In the data rows, the value 128 means zero.
Each row of this table is followed by its label. One hidden rule gives the labels. It looks at one to three of the table's principal directions, none of them among the few with the most spread.
128 103 119 130 129 151 124 138 110 115 126 159 130 139 147 135 115 126 116 145 135 148 139 65 67 100 88 159 121 133 112 127 2
110 103 101 128 144 123 102 120 116 121 150 145 114 109 133 92 117 158 145 154 151 192 170 65 66 96 108 171 163 154 96 118 0
99 116 154 177 146 135 154 71 113 156 107 145 101 190 115 138 139 145 141 108 103 89 161 74 142 125 114 118 69 139 108 121 0
136 117 121 126 129 160 81 85 133 168 89 101 140 112 133 75 140 132 139 133 128 136 128 194 159 157 142 115 140 156 158 126 2
110 187 59 135 105 68 136 108 168 91 137 129 68 92 104 105 102 117 194 82 163 104 141 104 210 110 163 174 107 142 101 120 1
113 125 116 145 176 151 76 0 90 136 81 120 135 127 135 111 166 192 153 82 95 114 167 110 88 122 145 167 86 162 165 137 1
150 161 114 99 109 103 148 184 158 111 168 118 115 94 110 129 93 99 143 162 145 118 128 160 159 123 149 107 137 107 89 127 2
132 119 151 114 131 178 150 223 130 115 191 175 122 171 167 197 72 83 61 165 119 135 104 70 61 125 82 104 115 61 89 154 2
142 159 100 102 124 83 160 138 121 91 206 142 136 112 107 158 120 153 131 135 123 116 124 103 83 104 151 148 139 125 115 121 0
88 142 130 122 132 130 108 53 137 157 155 129 89 129 137 69 111 141 153 120 110 152 181 120 89 108 121 127 100 121 63 134 1
113 107 90 146 137 160 116 145 136 129 135 162 107 144 150 122 100 123 129 128 144 152 133 73 145 127 99 148 128 157 118 126 2
132 180 104 93 93 87 178 219 169 88 218 151 84 104 121 158 59 81 141 159 154 122 134 92 125 93 130 124 122 71 40 132 0
145 150 144 129 131 109 146 118 125 123 148 122 114 121 115 179 135 110 135 134 115 101 126 84 96 90 134 130 84 91 114 124 1
79 156 122 123 105 75 167 189 163 89 185 153 68 130 130 121 82 102 140 115 155 161 147 70 128 99 110 144 137 93 43 135 0
173 107 204 111 151 104 166 117 56 113 127 103 184 127 98 193 179 153 124 203 99 96 147 95 0 78 138 122 117 112 135 117 1
144 165 105 86 115 124 141 153 131 72 161 146 144 103 139 174 98 128 116 120 131 115 113 129 91 106 130 143 123 90 126 135 2
125 143 155 122 136 111 137 109 127 136 132 99 123 122 116 125 139 125 149 140 116 111 140 154 140 128 156 104 119 123 118 131 0
114 101 127 155 148 148 98 69 98 138 56 107 140 134 140 118 171 151 163 114 140 126 132 113 157 135 142 154 133 185 195 118 0
105 116 105 155 133 149 113 82 113 138 119 153 119 165 127 114 123 162 134 114 135 120 134 86 124 136 119 153 127 161 150 111 2
106 107 183 181 107 157 161 134 138 183 65 136 111 208 125 129 135 101 108 103 116 80 125 148 206 173 102 72 86 108 124 129 2
142 139 129 120 159 149 130 89 105 113 135 118 129 130 140 170 131 114 150 146 103 89 126 90 109 102 145 136 72 146 138 135 2
97 86 145 169 134 121 117 124 104 123 73 140 112 156 118 93 136 144 133 136 156 154 157 64 102 122 97 166 148 151 120 118 2
143 125 109 118 133 127 79 98 129 149 120 95 131 82 124 86 144 132 154 150 144 154 132 156 127 130 156 142 159 151 150 121 0
101 182 91 113 101 42 154 135 176 101 159 97 121 90 110 102 154 134 155 41 132 134 85 217 252 155 183 125 166 156 158 125 1
109 145 131 129 101 86 166 199 147 91 149 146 98 134 116 139 96 107 128 129 159 132 130 97 139 118 118 136 144 95 85 128 0
140 150 90 102 101 112 170 255 170 87 221 184 90 114 127 160 40 90 108 170 163 151 141 67 104 97 92 130 140 68 29 130 0
95 125 121 159 144 148 92 64 139 155 72 107 112 138 143 99 153 134 150 68 124 127 119 156 214 162 144 127 116 163 177 131 2
137 137 153 98 92 112 193 224 148 100 157 153 147 136 121 158 92 117 91 142 128 127 127 166 127 123 95 83 140 75 78 125 0
112 136 137 137 109 133 142 144 145 140 136 143 118 159 132 132 116 119 104 100 123 118 111 143 151 151 116 107 122 102 123 133 0
93 140 114 118 115 125 135 152 148 127 188 153 89 135 146 116 87 119 136 136 144 162 145 83 106 110 112 134 139 109 73 129 1
45 71 166 207 138 150 136 55 132 202 55 156 119 218 148 80 183 183 97 8 88 159 156 142 196 178 69 97 110 154 139 131 1
144 135 143 125 119 161 82 40 115 189 77 72 141 116 129 94 166 122 169 145 124 90 117 196 156 153 179 108 117 149 189 121 0
79 130 138 131 147 79 116 61 127 131 143 108 109 112 118 67 156 172 155 95 113 180 167 130 106 109 135 144 146 153 101 124 0
121 124 82 126 147 116 79 77 117 115 125 120 138 93 125 91 147 176 147 109 143 165 131 126 114 127 148 177 170 176 170 117 2
105 168 173 130 94 113 131 68 155 191 105 67 111 142 115 83 157 103 160 99 110 79 108 243 222 176 185 64 110 115 146 131 1
126 127 141 133 142 115 83 13 100 168 89 69 137 104 99 67 178 169 188 149 127 119 151 169 128 130 183 134 142 181 171 103 0
151 124 84 127 153 149 83 63 111 141 125 118 140 100 127 118 144 156 155 138 128 126 134 118 118 123 154 158 128 174 170 117 0
191 103 113 119 156 183 83 99 98 137 90 121 175 97 143 164 151 131 113 153 113 118 118 127 81 117 125 144 108 137 183 131 0
143 178 75 90 87 92 148 212 172 82 206 152 99 86 114 138 58 101 134 151 170 137 118 117 130 105 132 142 154 86 75 118 2
100 121 160 142 108 106 150 150 133 147 143 135 109 166 105 88 113 133 120 149 137 134 146 133 122 146 119 106 153 118 85 121 2
125 91 164 139 141 147 137 161 108 136 126 142 138 157 139 148 133 125 98 155 122 148 130 91 83 122 95 118 135 120 121 129 0
136 124 135 121 140 152 116 90 115 140 100 111 139 116 140 133 141 132 153 141 122 119 145 137 130 116 137 121 108 140 141 126 0
161 133 94 120 135 151 89 87 118 125 88 107 148 84 147 156 158 121 152 114 135 115 103 128 141 114 151 160 113 146 198 126 1
135 136 83 116 121 133 109 138 150 134 153 134 125 100 135 111 114 134 134 123 143 150 126 146 154 137 136 134 154 137 131 125 0
186 152 148 82 102 75 166 211 132 79 162 121 182 92 91 162 128 120 70 144 114 117 86 201 79 126 132 109 158 74 124 132 2
135 126 134 119 155 162 100 81 115 159 142 101 142 129 140 128 144 133 137 148 106 121 112 153 130 143 158 108 125 156 169 126 0
161 130 97 105 108 120 127 218 157 126 172 132 137 95 114 122 97 113 114 172 161 153 109 164 154 146 136 113 189 121 120 118 0
147 91 172 80 140 184 97 142 73 127 151 121 200 140 155 130 130 151 78 210 116 158 102 159 0 138 122 114 190 131 172 129 2
155 147 125 111 120 107 116 144 142 101 103 103 149 87 120 134 143 111 112 100 125 126 90 188 149 135 140 132 135 113 161 137 2
191 105 138 140 166 181 122 113 92 158 131 127 154 147 122 193 142 114 112 187 98 73 113 89 91 125 137 114 80 138 162 128 2
164 68 205 166 173 178 129 35 66 175 0 92 222 173 139 167 250 156 83 69 40 67 104 211 150 172 123 86 64 167 240 151 0
154 116 92 125 142 194 85 90 134 184 130 122 141 122 148 111 128 130 135 144 117 121 121 167 168 159 144 106 122 164 164 126 0
94 145 109 119 119 98 152 166 141 73 161 158 100 126 139 140 95 124 132 105 147 157 132 70 113 94 104 161 133 116 90 128 0
154 160 180 72 99 82 190 246 109 34 167 127 156 125 103 186 84 96 98 204 147 94 99 133 50 106 137 119 158 66 98 133 1
105 108 154 172 168 170 71 0 102 188 67 98 115 157 143 106 180 137 144 92 92 114 129 111 128 140 137 136 76 160 180 133 2
142 115 135 123 146 169 93 65 115 151 59 98 183 123 145 107 174 154 114 85 93 111 110 238 175 178 148 103 125 163 205 144 1
208 109 140 136 157 145 146 132 75 93 71 132 167 119 119 219 158 105 116 163 108 56 131 65 65 91 123 159 55 117 147 148 2
170 128 161 119 137 110 164 161 117 105 111 115 174 121 117 189 164 118 91 113 93 95 99 169 130 131 132 103 107 105 152 144 0
155 147 166 135 115 89 162 181 111 87 129 118 111 131 98 204 124 77 131 173 149 83 97 48 82 83 133 148 102 79 126 116 1
129 149 115 112 82 110 160 241 178 130 188 145 101 126 127 124 78 79 110 148 160 141 108 149 171 148 123 98 164 84 77 134 0
122 120 189 138 106 143 195 195 123 123 125 161 150 204 137 190 121 109 57 107 99 86 97 142 125 158 91 76 105 69 121 147 2
144 146 174 84 125 102 180 176 123 95 163 112 177 125 116 162 132 135 97 142 96 114 107 208 118 133 140 74 144 105 126 132 0
137 114 160 139 131 145 128 74 95 160 96 107 145 155 105 109 146 145 150 173 119 86 142 143 118 136 146 109 114 159 147 107 2
112 145 150 138 110 121 123 133 145 137 112 111 106 143 121 111 121 100 125 116 136 112 105 157 163 154 140 113 127 106 132 133 2
130 128 141 100 111 108 143 199 146 113 173 139 127 107 123 121 96 122 105 161 141 175 140 135 84 109 102 113 166 86 72 124 0
113 101 99 140 137 158 73 69 113 158 100 122 125 115 151 87 149 150 161 131 150 164 142 100 118 123 131 165 151 176 165 116 1
137 148 152 98 95 86 154 213 143 103 170 114 124 106 111 138 106 95 123 175 157 142 107 139 106 113 136 115 171 85 101 120 1
146 120 97 102 127 148 96 147 122 114 150 143 143 92 154 143 118 133 115 143 146 171 121 99 62 103 112 160 157 114 140 128 1
120 142 95 134 116 99 150 153 137 106 175 167 89 123 122 149 98 128 141 130 152 137 156 34 90 86 110 167 120 103 72 122 1
131 143 151 149 113 108 168 160 136 108 112 140 107 150 112 177 118 98 118 112 129 88 118 92 142 112 111 124 85 84 110 127 0
110 120 61 127 110 154 105 190 170 128 164 177 94 118 163 100 73 111 113 114 166 189 134 94 146 135 88 153 160 121 89 137 0
119 125 95 108 118 132 110 174 136 99 154 145 111 103 145 109 87 115 139 163 171 176 136 84 96 104 112 164 167 132 101 124 0
112 172 42 96 119 77 92 82 141 77 138 105 114 46 142 87 141 141 200 82 165 157 125 131 161 104 182 207 161 182 157 130 2
Here are more rows. What is the label of each one?
121 86 206 198 167 172 146 0 95 210 0 93 171 201 124 136 238 165 126 34 34 45 144 211 230 174 123 59 18 174 200 135 -> 1
111 53 101 134 154 195 35 89 110 171 99 143 159 122 159 35 135 188 100 141 139 236 148 144 71 151 81 152 206 190 163 114 -> 2
114 119 96 124 140 136 88 58 104 133 111 114 149 109 153 104 172 168 156 96 132 149 123 132 125 134 156 168 156 184 193 128 -> 1
164 192 131 109 116 37 201 176 160 81 186 122 109 93 70 174 112 102 129 119 107 77 134 143 146 98 153 109 83 69 55 137 -> 2
167 137 119 108 119 100 158 200 141 97 139 122 150 94 110 159 124 113 122 146 138 121 114 158 158 123 137 115 145 119 125 125 -> 0
64 124 89 137 97 103 108 138 174 151 151 153 72 111 140 40 98 149 153 97 175 219 180 114 150 126 100 148 185 123 61 119 -> 1
126 177 84 109 95 106 140 200 176 93 176 142 85 101 129 147 69 85 142 126 171 125 108 113 176 122 140 138 139 88 97 129 -> 0
110 145 69 117 113 128 113 165 166 123 175 146 85 102 149 108 83 108 155 130 170 165 136 98 163 122 131 149 154 129 95 129 -> 0
157 75 166 145 162 222 93 60 74 159 34 126 209 171 179 176 200 137 61 80 63 98 79 162 93 162 99 118 79 145 241 156 -> 0
92 171 40 100 120 97 107 138 189 112 217 139 69 69 148 79 79 121 173 99 157 195 144 115 175 107 142 158 157 145 74 128 -> 0
137 115 230 125 127 122 163 135 103 147 104 95 182 175 98 140 164 139 76 145 81 91 98 225 115 167 132 51 135 104 157 124 -> 2
196 188 76 76 111 101 138 151 154 94 154 90 170 57 112 162 137 105 142 114 121 74 64 238 213 148 201 114 132 140 188 133 -> 0
137 149 148 123 118 111 179 195 125 97 165 138 114 155 109 178 92 97 126 175 140 79 117 92 125 124 141 113 117 99 99 128 -> 2
110 116 110 156 129 112 105 68 127 179 132 119 103 124 108 77 151 164 170 132 144 147 167 106 134 128 146 143 148 159 123 105 -> 1
144 185 112 73 92 81 163 221 153 79 219 115 121 93 120 159 88 84 139 170 158 116 82 148 137 123 175 121 170 97 114 130 -> 0
120 130 98 111 136 88 130 145 122 83 160 134 128 88 133 135 135 146 146 124 147 176 136 79 90 85 127 176 161 145 122 122 -> 1
16 122 140 228 137 124 141 0 159 220 46 132 72 211 136 73 198 188 167 0 79 112 168 149 255 173 114 96 51 174 148 119 -> 1
113 141 179 107 86 107 165 218 142 109 168 153 110 153 115 123 68 105 84 172 146 138 142 128 55 126 95 100 154 37 41 137 -> 1
94 113 75 151 131 155 103 112 172 174 150 161 96 132 158 87 117 141 121 65 124 187 142 124 185 143 92 125 131 147 109 128 -> 1
158 128 115 126 171 105 128 55 86 84 89 108 170 97 113 158 183 166 149 101 94 100 131 120 109 96 150 168 91 182 179 126 -> 2
135 122 94 112 144 161 50 28 108 146 101 104 149 93 133 62 141 170 155 138 129 149 138 166 96 132 150 158 148 181 175 115 -> 1
138 139 161 79 114 125 152 228 121 82 191 136 151 126 141 176 90 105 84 182 138 147 94 127 49 117 119 113 173 72 115 135 -> 0
105 171 113 113 78 75 136 184 177 111 142 104 101 100 117 99 111 101 150 102 175 139 94 187 217 154 163 121 183 109 134 122 -> 1
141 84 109 133 171 180 94 123 115 122 94 141 164 119 160 143 143 152 101 110 112 168 124 126 127 130 94 138 132 165 172 132 -> 0
107 118 183 159 144 99 160 125 114 124 91 115 113 156 109 141 151 125 137 123 119 108 150 103 140 123 126 116 103 120 109 133 -> 2
140 80 120 129 144 236 78 112 112 193 117 137 148 148 188 133 130 116 116 164 124 150 119 117 114 145 107 111 128 152 170 132 -> 1
131 149 139 123 116 103 182 181 127 87 154 147 109 146 110 163 91 104 131 158 136 89 137 86 116 108 125 127 104 101 76 132 -> 1
143 117 110 150 142 135 156 116 118 108 90 159 147 150 121 150 137 146 109 86 101 90 140 123 154 135 106 136 81 148 129 139 -> 1
46 110 109 189 142 149 71 8 145 197 88 134 66 162 155 46 151 157 160 41 125 170 165 93 176 147 112 153 108 166 129 130 -> 0
128 115 253 142 119 124 195 188 103 132 96 115 155 208 108 179 142 100 66 153 94 65 103 169 112 166 118 52 110 63 123 147 -> 2
146 116 162 112 113 188 138 198 129 137 125 138 158 159 159 180 106 93 76 153 124 115 82 161 129 156 105 79 134 85 156 136 -> 0
136 164 93 92 98 98 118 171 159 110 164 105 104 72 118 95 92 98 172 170 176 143 126 152 158 120 165 137 170 126 104 120 -> 0
104 90 194 187 126 143 163 121 110 152 31 138 149 210 121 149 170 144 89 71 106 87 118 149 183 175 97 92 105 121 169 130 -> 2
126 133 106 133 123 104 139 142 140 126 154 138 101 116 110 116 109 130 154 148 149 138 156 90 132 108 128 140 132 133 86 115 -> 0
108 127 58 148 114 162 130 201 169 125 187 213 65 153 163 145 48 99 104 113 162 156 146 19 128 124 73 159 116 90 55 146 -> 2
90 108 68 158 122 134 85 115 139 131 114 160 91 129 132 63 102 156 149 114 180 178 156 71 139 134 107 186 170 166 120 112 -> 1
A new table starts here. A hidden rule labels the rows of this table. It goes by one to three of the table's principal directions, not those with the most spread.
103 96 128 126 90 144 123 133 132 94 127 98 125 125 133 104 120 141 88 142 116 138 86 115 131 122 208 116 153 79 118 127 3
136 140 98 119 137 141 135 151 149 173 135 165 167 146 93 91 149 107 169 131 146 143 161 146 167 100 81 83 93 150 133 130 4
126 127 107 127 148 139 132 133 157 117 122 124 174 137 120 121 124 123 133 136 134 134 142 134 124 108 127 110 103 123 121 129 2
118 96 64 135 160 158 108 97 160 178 113 193 152 156 110 64 142 137 112 134 93 121 156 118 162 110 149 90 104 124 135 111 3
138 134 122 130 135 119 136 128 118 145 127 124 118 130 129 141 152 110 159 129 148 124 125 139 126 140 98 142 117 156 120 127 4
140 98 103 110 49 121 158 161 80 147 133 145 121 65 152 129 151 140 194 162 122 171 105 128 109 81 163 108 184 125 135 132 1
168 122 73 92 134 116 166 126 111 196 138 188 203 96 140 138 119 119 219 116 103 148 198 162 139 78 51 113 99 187 132 115 3
134 165 143 158 122 85 114 122 107 121 140 110 85 139 143 170 168 119 149 123 173 124 106 136 133 174 90 142 150 167 136 144 3
116 98 123 79 82 156 150 152 130 129 145 131 187 103 118 81 89 142 123 128 84 159 139 127 147 78 165 88 134 91 119 120 3
110 120 120 157 183 139 93 82 158 121 109 137 103 159 126 118 125 140 68 122 111 90 127 108 120 162 156 153 113 119 129 118 4
146 149 93 141 108 112 146 165 121 135 128 146 155 101 128 149 162 121 205 151 158 161 140 148 119 88 90 95 134 153 146 146 3
144 150 130 108 104 92 130 117 95 163 159 154 139 120 145 134 150 132 178 119 128 149 151 130 149 139 75 101 156 177 132 130 1
130 123 139 214 128 88 93 98 99 87 94 95 0 130 173 205 175 134 98 151 183 88 38 116 81 198 190 215 185 127 145 143 3
126 167 152 108 142 122 129 139 145 127 151 118 169 147 106 122 118 117 136 107 139 134 159 138 151 135 69 105 103 149 122 133 3
113 104 183 110 122 144 123 117 124 101 125 92 79 123 134 126 87 138 64 125 117 103 92 107 101 155 193 186 147 90 109 116 3
105 137 124 144 110 144 119 164 156 110 133 108 124 142 95 103 142 119 118 139 163 137 101 138 150 122 151 111 121 107 130 141 3
153 47 87 99 141 150 152 90 135 141 106 134 185 138 160 119 72 120 99 122 90 116 138 145 144 95 186 145 101 94 103 99 2
134 110 139 148 149 111 107 79 116 116 111 135 71 121 168 163 118 152 93 134 119 98 110 104 85 163 174 185 164 128 131 119 2
141 110 99 212 98 90 108 125 96 113 91 119 0 107 173 193 217 126 164 194 217 118 29 123 71 160 202 188 203 140 146 149 4
127 133 85 114 106 138 162 174 135 123 133 125 205 92 115 127 130 122 190 135 120 166 151 155 126 66 100 85 104 132 130 136 3
125 110 133 109 65 136 153 168 98 123 135 120 119 78 130 126 116 138 148 138 113 153 105 132 119 91 161 128 158 104 133 132 3
120 108 174 155 118 131 122 134 128 64 106 54 51 135 142 168 109 118 67 140 174 97 48 128 96 163 209 206 146 81 113 134 3
147 62 109 173 81 114 127 120 95 86 84 125 43 77 195 186 124 158 113 183 147 125 50 114 58 109 255 191 214 77 146 134 4
119 126 124 145 129 133 113 122 135 108 119 134 128 132 131 119 127 146 100 134 110 132 127 111 125 122 155 105 141 102 141 132 3
130 60 115 103 131 159 142 108 133 140 108 128 120 117 140 116 84 128 96 134 106 104 109 131 112 115 204 186 120 99 105 101 3
119 131 171 114 139 145 135 139 140 99 128 88 123 133 113 135 81 121 84 107 124 109 122 133 123 136 135 165 103 102 116 125 3
131 98 156 151 198 129 97 49 138 96 93 110 79 168 164 155 94 139 29 116 107 68 113 96 94 187 182 197 126 100 114 109 2
136 113 81 151 75 130 153 184 114 135 116 126 111 93 123 137 178 111 199 171 177 159 86 154 120 83 150 118 143 127 138 145 2
125 106 123 134 69 135 137 163 110 116 125 119 107 106 131 118 141 132 135 153 139 154 87 128 132 100 181 108 164 92 137 139 4
99 133 145 115 55 144 132 183 122 105 150 108 136 108 103 87 132 140 124 139 122 169 102 121 151 98 162 72 159 86 135 143 3
155 153 78 180 134 76 121 114 108 127 116 160 123 107 169 191 183 139 199 152 156 144 138 133 97 126 92 114 161 177 159 147 3
119 153 198 89 122 117 127 119 120 113 166 90 135 146 121 130 75 126 82 77 111 114 138 133 161 169 97 147 120 130 112 123 1
142 91 160 118 42 111 151 153 70 105 128 91 62 78 170 165 125 134 140 157 152 144 56 126 95 123 205 170 203 99 122 134 3
99 94 135 79 93 175 153 159 139 102 135 107 187 94 109 81 69 146 96 122 64 150 133 120 124 75 183 104 119 66 113 116 4
131 150 96 130 195 132 108 88 151 160 121 201 179 137 123 104 132 155 134 120 71 127 210 99 118 116 73 80 106 156 148 119 4
118 138 124 146 166 127 107 97 132 125 116 156 106 113 137 139 121 159 107 122 88 109 149 102 89 141 128 149 134 136 145 123 1
132 104 123 45 153 161 156 107 141 195 159 147 224 160 96 67 58 103 110 60 61 116 199 161 212 115 67 115 44 141 95 90 1
119 136 126 118 209 141 101 66 155 161 126 175 142 153 118 103 98 146 84 92 67 89 190 106 129 157 92 144 89 152 128 102 3
118 100 91 63 69 156 167 168 115 192 159 147 189 102 99 57 147 111 199 136 109 172 139 147 171 78 114 74 115 143 104 114 3
110 139 160 163 123 118 88 115 137 99 127 111 64 161 129 122 152 137 76 142 162 115 83 103 133 175 173 130 165 108 134 140 4
138 128 158 113 111 131 149 159 129 112 132 87 126 130 121 143 112 102 135 132 173 129 105 150 129 125 130 153 117 119 111 134 4
126 135 109 158 168 122 103 100 156 110 114 144 137 144 136 139 124 144 103 130 124 115 143 118 116 135 137 126 124 126 142 130 3
136 167 136 166 131 101 120 145 118 118 120 125 78 117 133 168 183 123 174 157 184 133 110 122 88 145 99 138 152 160 143 150 3
129 111 190 131 44 117 148 178 89 69 129 38 51 109 147 167 132 109 118 155 196 138 25 137 109 143 202 173 183 82 110 147 3
119 120 139 112 139 134 117 102 121 151 130 138 106 138 130 100 152 132 123 138 118 121 124 99 117 155 135 127 141 140 111 116 4
115 157 117 150 176 132 101 109 162 110 119 146 168 158 116 108 143 143 105 129 107 131 165 102 126 130 104 70 111 124 140 134 2
123 116 121 148 167 138 111 101 157 87 102 120 147 146 141 133 109 142 78 135 112 115 132 108 103 127 168 124 121 94 128 126 2
126 139 110 61 178 173 156 133 158 192 147 176 241 136 74 63 80 115 146 79 52 131 234 144 172 82 29 82 35 150 117 102 4
149 161 137 170 95 85 123 152 98 109 125 120 81 119 151 175 187 124 176 159 191 151 96 127 111 137 112 111 179 146 151 159 4
148 180 119 120 95 94 142 162 100 171 162 156 155 120 117 130 178 113 220 125 156 169 161 149 166 116 26 65 136 188 145 147 3
105 70 93 139 101 165 118 128 140 122 106 133 116 129 125 77 137 141 88 158 107 134 86 110 135 103 231 105 146 67 127 121 1
153 138 82 113 142 110 128 106 126 185 140 194 186 136 139 109 165 129 194 138 123 154 185 126 146 110 69 65 129 181 134 124 3
122 186 125 126 201 131 120 117 163 135 137 145 199 158 95 120 121 123 131 87 98 121 208 132 147 133 19 88 60 163 135 128 1
121 120 97 117 105 143 140 150 133 124 129 149 182 99 124 103 124 146 149 141 93 163 149 123 124 75 139 73 135 109 139 132 2
135 135 144 157 152 111 115 109 119 139 119 109 50 153 132 162 153 103 121 122 177 88 93 140 127 186 116 196 121 157 121 127 1
129 142 118 136 162 122 122 114 146 127 128 130 146 141 124 141 121 124 126 113 129 114 149 138 130 138 99 139 101 147 129 126 1
108 92 99 151 106 152 108 131 143 118 109 143 106 128 126 87 151 148 100 167 125 139 92 103 123 109 218 99 161 81 137 130 3
145 131 107 180 93 92 125 142 98 107 110 126 72 97 165 182 185 135 177 174 179 146 82 126 86 125 156 135 188 137 151 152 2
120 119 111 137 157 135 105 93 134 160 119 161 106 148 126 97 163 134 121 139 117 115 133 103 126 150 133 119 131 143 126 117 1
156 150 151 154 144 87 110 101 103 137 122 148 66 131 160 176 151 134 142 137 161 113 126 114 101 166 106 161 166 164 144 136 4
124 226 126 200 141 80 107 164 124 94 128 128 96 110 121 189 213 134 201 149 184 149 132 122 85 145 38 97 148 183 171 173 4
Here are more rows. What is the label of each one?
129 162 140 210 167 99 78 100 124 110 94 147 8 136 147 171 199 147 120 168 176 100 92 84 63 184 142 163 178 148 159 148: 4
144 161 116 56 175 141 163 134 152 201 165 160 249 148 83 94 97 92 188 75 103 134 233 169 184 104 0 96 31 196 105 108: 3
144 129 99 121 174 119 121 87 140 179 132 163 152 161 130 120 144 112 150 117 133 112 164 137 151 148 80 129 97 178 117 113: 1
118 123 151 91 84 143 152 165 123 128 154 84 154 140 102 99 113 100 126 109 139 143 109 155 180 121 122 112 107 111 105 128: 4
137 180 141 190 149 82 109 130 117 114 124 112 48 131 134 205 163 115 149 120 193 100 103 149 110 180 78 192 132 177 151 150: 2
87 144 153 61 137 193 148 169 171 147 166 104 227 170 37 30 67 100 78 57 68 131 181 155 228 104 65 69 23 97 105 113: 1
112 123 106 124 66 140 140 177 120 113 132 138 148 79 122 103 149 152 165 166 117 178 115 114 109 71 167 70 170 100 144 143: 2
153 139 131 169 93 83 135 145 88 105 115 106 62 96 169 202 178 122 185 166 195 139 77 133 79 140 137 161 184 150 140 151: 2
173 158 122 133 171 85 124 95 128 163 135 155 151 170 148 164 148 101 170 118 177 121 169 148 152 154 44 123 111 193 128 131: 4
136 118 91 137 128 123 118 114 124 154 117 178 128 115 144 112 171 146 165 167 125 147 138 101 103 111 143 92 162 142 139 128: 3
121 84 140 94 52 162 155 178 114 119 132 103 143 117 115 80 112 121 114 146 122 163 91 130 159 81 195 86 146 61 116 130: 4
110 118 151 176 123 130 104 124 122 74 99 103 37 109 145 158 129 154 74 150 131 105 70 98 71 150 209 180 172 85 143 137: 3
141 88 120 154 190 112 87 23 117 163 102 170 44 157 174 146 124 146 66 117 103 63 121 100 110 199 169 211 146 149 127 98: 2
132 164 108 101 143 124 133 129 133 171 154 182 199 121 109 102 130 137 175 108 91 152 205 130 151 103 41 68 106 172 141 125: 3
110 26 180 131 67 161 131 123 109 40 91 44 34 103 173 145 52 151 0 153 115 99 7 104 79 133 255 226 192 0 105 116: 3
127 135 180 72 82 140 177 182 101 118 156 73 148 95 106 139 74 105 141 91 117 137 126 162 142 109 94 157 102 118 108 126: 1
99 138 176 112 112 153 132 164 152 78 141 63 141 143 95 110 90 117 76 111 136 126 103 135 145 132 150 130 106 82 111 134: 2
145 89 128 97 94 125 151 123 104 134 136 127 143 105 154 140 78 132 122 113 102 131 126 145 140 107 158 153 140 112 122 116: 3
127 162 126 92 117 128 147 159 142 137 163 137 216 124 101 110 102 124 160 100 112 158 183 153 168 93 59 75 96 145 132 133: 3
156 167 113 144 173 79 116 83 112 169 141 163 129 149 148 172 150 119 167 95 137 110 173 146 147 170 28 142 113 209 140 127: 4
105 102 192 33 96 184 179 174 138 102 159 59 203 112 87 90 0 114 66 67 64 127 143 158 165 92 140 153 67 65 87 106: 2
126 223 140 190 187 91 84 124 145 128 129 158 86 155 108 156 197 132 157 131 174 120 158 110 111 174 30 107 128 190 166 157: 4
109 99 105 66 72 188 166 194 143 152 142 142 218 106 79 34 114 124 154 144 90 183 149 132 164 39 148 36 108 82 116 122: 4
127 151 157 133 122 117 127 144 122 126 137 104 91 135 117 144 143 112 137 126 170 121 107 137 130 155 108 153 129 145 124 136: 3
154 121 95 92 165 133 156 116 144 169 135 149 213 142 121 125 94 102 159 96 111 124 189 167 162 104 61 125 62 162 113 110: 2
144 124 153 107 129 114 137 109 100 157 139 121 102 137 138 140 126 110 134 107 134 110 126 137 142 161 99 164 124 156 111 116: 1
122 142 88 111 114 137 146 158 134 148 141 141 202 122 105 93 162 118 187 135 117 168 159 138 151 87 79 48 105 144 126 134: 3
91 125 163 59 134 181 134 135 164 137 164 105 214 177 68 35 57 116 50 64 61 125 169 136 219 123 106 77 57 86 99 107: 1
114 128 117 166 85 118 119 152 116 86 118 114 95 99 142 145 157 149 132 160 141 149 83 116 101 116 180 112 178 101 149 149: 4
140 105 152 104 141 144 149 129 130 140 126 93 118 153 116 132 90 90 103 101 147 97 114 160 155 143 125 187 82 121 100 113: 4
